In the rows, zero is written as 128.
Each named move below is a turn or a mirror, shown by a few rows before and after it. Which moves, in which order, take the first row of each later pair to the second? The first pair is answered.
k_216 (before |-> after):
[ 96 131 117 125 101 130 131 139 128 129 104 125] |-> [ 92 123 123 122  98 127 127 135 137 129 112 122]
[159 132 141 141 145 120 129 120 134 115 146 115] |-> [164 141 135 138 151 120 140 122 129 112 139 122]
[ 65 151 101 148 120 135 116 141 129 117 118 145] |-> [ 68 163  90 147 119 134 123 138 124 118 111 148]
k_282 (before |-> after):
[137 141  96 118 165 135 143 148 108 105  94 156] |-> [ 93 128 104 135 145 123 121 153 108 119  77 146]
[130 120 128 134 139 127 126 114 145 134 116 127] |-> [133 120 128 131 144 128 126 114 144 134 122 125]
[118 116 159 149 116 134 138 126 136 146 182 130] |-> [147 123 152 136 124 146 153 126 142 121 178 142]
k_709 (before |-> after):
[118 137 153 113 163 101  65 175 178 110 118 128] |-> [ 98 142 150 101 149 103  70 162 186 108 118 124]
[158 135 116 108 137 136 156 134 100 114  84 147] |-> [145 143 115  92 128 140 175 128 119 106  89 139]
[107 123  92 141 125 159 140  98  80 180 120 126] |-> [193 127 118 138 155 164 150 103 103 152 155 137]
[ 82 124  78 157 105 145 139 143 104 176 100 117] |-> [215 124 110 162 147 155 138 147 126 138 143 124]
k_371 (before |-> after):
[165  92 161 128 133 117  99 169 107 137  71 118] |-> [115  87 127 106 126 158  96 165 114 109  65 127]
[156 124 106 100 159 134 118 161 141  56 146 162] |-> [ 58 125 136 103  92  91 111 151 168 109 154 126]
[126 121 121 132 125 130 132 110 107 152 128 107] |-> [137 116 112 131 136 134 128 115 102 148 126 122]
Then:
Each pair is 2 to 3 moves apart.
[111 133 153 146  93  78 131 113 124 171 119 118] |-> [121 149 159 126  85  85 147 103 155 153 139 111] : k_709 k_709
[ 68 107 141 149 100 128  58 110 181 128 198 112] |-> [ 62  92  85 131 130 175  61 119 148  90 172 142] : k_371 k_371 k_709
[100 114  93 163 130 154 107 117 119 145 160 136] |-> [135 133 138 165 116 116 131 112 138 169 171 117] : k_709 k_709 k_371
[153 134 168 127 116  83 120 151 146 154 149 115] |-> [200 131 132 104 148 128 127 151 129 111 140 143] : k_709 k_371
[164 150 113 121 171 125 138 143 110 112  67 153] |-> [114 172 117  84 124 142 155 125 172  86 110 139] : k_371 k_709 k_709
[183 128 145 117 147 164 114  95 187  92 181 127] |-> [ 94 102 153 153 109 121  55 105 170 145 164  98] : k_282 k_282 k_282
[ 92 128 131 108 111 120 125 141 153 107 116 119] |-> [ 97 128 112 107 132 134 120 150 134  87  96 130] : k_371 k_371 k_709
[ 68 142 123 110  87 141 133  95 164 147 163 122] |-> [ 52 126 112 133  96 131 113 108 119 170 129 123] : k_709 k_709 k_709
[ 26 135 104 112  87 139 116 140 153  87  98 128] |-> [ 27 145 133 120  71 112 113 136 155 123 100 111] : k_371 k_371 k_371
[112 150 120 102  99 168 150  89 149 126 160 124] |-> [155 156 132 132 124 138 166  91 105 180 132 123] : k_371 k_709 k_282
